In the data rows, the value 128 means zero.
Here are some points:
 69|128|153|132|144|134|116|140
149|131| 55|171| 93|156|106|120
163|130|129| 80|130|128|129|109
135|109|122|182|141|169|108|189
136|136|113| 72|109|108|126|104
192| 94|132| 65|101|137| 65|116
 96|130| 75|131|133|125|113|117
130|138|109|185|165|187|147|185
151|115|134| 87|140|111|157| 77
126|135| 91|128|126|137| 81|135
 86|152|121|225|133|145|169|164
 87|135|159|163|140|114|171|148
149|147| 89|119|118|129|107|107
 94|144|106|162|109|143|132|168
124|107|157|126|152|153|107|156
159|124|101| 89|103|111|121|106
182|138| 74|126|111|134|143| 81
108|172| 89|196|101|130|151|157
135|111| 97|124|127|126| 94|102
144| 89|120| 96|125|112|121|106
173|133|110|107|106|111|108|101
186| 87|145| 96| 92|136| 66| 88
 98|127|124|188|114|133|101|184
120|157|155|183|145|116|193|154
 67|139| 93|224|138|166|166|189
186|113|122| 83|111|128| 58|120
149|110|144| 72|133| 98|151|111
139|132|142| 85|131|121|148| 82
176| 82|112| 91|104|148| 51|123
122|132|194|144|149|110|155|157
173|137| 83|129|122|127| 90|109
169|135|134| 54|107| 99|157| 81
106|133|124|198|142|190|173|170
148|154|149|175|135|108|184|158
159|150|103| 81|128|111|148| 92
128|133| 88|123|112|119|112| 99
164|129| 39|117|104|140|161| 75
183|137|124| 67|108|109|160| 72
211| 91|136| 78|131|152| 60|117
 60|147|152|129|146|126|113|150
137|114|123| 86|134| 92|137|111
142|139| 24|143|105|148|145| 82
 75|144| 53|149|113|130|130|110
139| 93|140|153|117|165|102|161
145|122| 90|108|116|124|102|122
157|117|186|117|130|166|125|152
185|119|178|133|118|167|111|173
170|122|122| 84|109|124|161| 59
122|130|108|181|128|173|134|189
114|116| 92|119|127|137|125|103
125|126| 86|102|116|116| 97|126
132|123| 95| 88| 91|110|136|115
 68|132|147|132|138|131|103|148
144|124| 64|124|108|117|109|103
104|161| 79|183|133|134|137|170
163|109| 99|124|148|178| 98|130
132|150| 99|202|143|180|136|192
130|114|122|178|135|164|133|170
114|117|193|140|137|113|155|141
125|123|100| 86|130|115|164| 69
132|127|148| 69|100| 86|131|106
133|118| 93| 89|150|118|114|117
113|144|148|163|111|132|141|135
116|107|136|162|143|162|121|184
Here are 10 more points, each followed by its number:
 93|141|167|115|135|112|108|163 0
145|120|135|168|128|181|109|169 1
139|127|115| 69|131|108|107|124 2
105|141|118|187|143|183|153|155 3
204| 99|133| 95|110|146| 77|127 4
144|135|149| 79|120|106|104| 87 5
 91|158|113|224|125|167|140|185 6
103|122| 53|176|138|150|105|124 7
165|107|217|113|136|110|125|137 8
134|135|126|210|150|195|132|193 9
Which of these numbered points is nearest to each point below, looking only along the 3 directions in which the first points spread most? Its number follows each.
160|104|226|119|129|128|130|147 > 8
150|126|207|108|143|129|117|142 > 8
 65|142|114|160|136|127|110|145 > 3
 75|153|127|156|141|149|127|158 > 3
143|128|167|155|127|113|155|147 > 0
118|134| 27|176|108|160| 87|133 > 7
139|100|138| 48|139|101|108|106 > 5
147|170|138|191|123|133|183|157 > 3
137| 91|125|184|126|177|106|174 > 1
134|113|124|203|146|200|128|187 > 9
 85|158| 92|228|142|168|163|195 > 6
111|100| 99|114|116|113| 88|102 > 2
143|101|156|173|135|160|104|165 > 1
157|116|150| 68|132| 88|132| 96 > 5
132|132|115|212|132|201|134|196 > 9
147|113|209|103|159|120|141|121 > 8
103|111|107|200|146|194|119|186 > 9
174|142|101|107|111|111| 94|106 > 2
 70|148|180|114|128|139|104|145 > 0
150|128| 97|117|115|124| 98|116 > 2
148|148|117|101|109|118|105|113 > 2
185|108|129| 89|129|139| 60|125 > 4
122|136|112|199|132|191|139|185 > 9
 91|140| 49|153|124|148| 92|143 > 7
150|168|122|185|103|118|174|152 > 3
185| 87|123| 96|122|162| 51|122 > 4
160| 87|129| 83|123|151| 62|115 > 4
 89|137|155|106|152|114|100|164 > 0
 96|137| 44|170|113|152|102|130 > 7
164|119|129| 65|128| 96|137| 82 > 5
103|100|137|187|145|184|125|179 > 9
193|114|120| 72|124|144| 48|121 > 4
156|119|141| 56|113|109|162| 83 > 5
108|119|179|138|103|105|132|156 > 0
121|133| 59|171|108|151|105|118 > 7
 97|145|172|135|144|114|118|134 > 0
100|133|182|143|132|134|129|145 > 0
147|106|119|177|144|181|104|175 > 1
114|155| 86|227|128|170|140|197 > 6
147|145|212|128|118| 88|101|125 > 8
164|148|234|129|131|111|152|135 > 8
119|126|118| 82|108|116| 94|119 > 2
 81|140|137|177|124|119|130|154 > 3
139|119|174|155|126|124|174|160 > 0
141| 92|156|156|114|156|100|163 > 1
190|102|187|116|135|137|134|158 > 8
 56|149|101|243|143|165|191|164 > 6
 88|133| 46|161|132|141|112|120 > 7
 88|119|105|173|131|132|116|162 > 3
 90|123|132|193|131|165|147|165 > 3
 52|173| 81|236|124|147|197|179 > 6
133|150|111|189|150|204|157|149 > 3
179|156|168|149|110|121|172|157 > 0
159|112|134| 78|140|101|126| 89 > 5
122|136| 43|137|132|149| 71|141 > 7
181|129|196|120|126|138|117|138 > 8
120|121|125|175|133|180|109|161 > 1
101|135|120|199|119|152|141|173 > 3
104|142| 63|144|124|118| 90|115 > 7
118|137|214|110|123| 94|122|128 > 8
122|127|128|192|136|181|129|177 > 9
127|136|100|111|119|136| 97|108 > 2
139|125| 99| 89|108|121|113|114 > 2
106|106| 86|110|118|118| 90|109 > 2
145|110|150| 90|136|104|138| 78 > 5
129|144|224|117|124|118|130|150 > 8
187| 83|111|104|114|153| 56|118 > 4
174|136|210|134|150|126|144|124 > 8
144| 92|143|198|148|196|136|192 > 9
157|111|168|154|129|153| 90|164 > 1
166|156|175|166|110|117|165|147 > 0
 77|136|157|110|155|112|103|142 > 0
142|102|166|170|114|168|118|161 > 1
207|112|130| 75|108|156| 55|116 > 4
 73|150| 84|205|155|161|146|176 > 6
161|137|141| 82|127| 97|137| 94 > 5
132|116|123| 55|138| 91|137| 88 > 5
115|126| 75|167|119|148| 99|120 > 7
128|166|121|195|111|125|172|150 > 3
 92|146| 53|131|147|121|114|106 > 7
100|108|144|182|159|191|146|181 > 9
111|107|141|173|156|178|118|162 > 1
 92|147|162|124|145|105|142|163 > 0
 74|175| 95|205|129|148|185|177 > 6
138|113|130|178|135|178|127|183 > 1
177|128|129| 65|141| 98|125| 93 > 5
136| 98|161|159|127|176|127|158 > 1
137|115|141| 73|119| 95|110|109 > 5
 83|116|121|134|155|130|103|173 > 1
118| 90|150|167|144|170|137|168 > 1
168|123|135| 74|127|102|158|102 > 5
 86|115|134|169|153|164|141|162 > 3
125|103|138| 70|127|106|170| 61 > 5
145|110|199|123|138|102|130|158 > 8
141|140|113|102|121|108|101|100 > 2
148|123|131| 73|124| 97|160| 74 > 5
 92|135|109|188|147|184|127|194 > 9
188|132|137| 52|128| 93|105| 92 > 5
114|111| 70|147|130|168|104|112 > 7
 87|150|100|204|134|152|126|191 > 6
114|118|200|120|123| 83|113|129 > 8
135|121|138| 61|109| 90|145| 88 > 5
102|119|163|115|151|119|119|155 > 0
 97|127|111|134|143|138|110|159 > 1
142|133| 69|141|101|141|116|133 > 7
 97|138| 68|128|123|141| 97|111 > 7
140|137|105|104|125|109| 90|117 > 2
 66|151| 90|221|144|159|152|153 > 6
113|141|111|205|160|201|158|177 > 6
110|133| 57|138|109|140| 50|138 > 7
 84|135| 66|133|114|129|123|115 > 7
188|112|186|130|131|142|115|147 > 8
 82|122|111|195|153|183|126|171 > 9
192|119|196|136|148|135|127|157 > 8
127|145| 70|137|131|141|100|100 > 7
131|112|129|187|136|195|131|167 > 1
169|131|105|102|111|110|108|109 > 2
154|116|128| 49|140|113|116|120 > 5
100|164|117|215|128|147|174|188 > 6
133|120|131|181|131|169|139|172 > 1
 67|164|114|216|123|129|151|168 > 6
143|136| 55|133|129|138| 95|103 > 7
 79|119|161|112|144|112|108|151 > 0
 72|155|120|215|140|141|175|162 > 6
185|106|124| 92|124|150| 51|112 > 4
175|131|107|112|107|111|102|112 > 2
 57|155|127|211|120|154|173|158 > 6
147|119| 79|103|102|114|105|115 > 2
 96|126| 57|106|120|141|125|126 > 7
142|131|109|112|122|122|103| 91 > 2
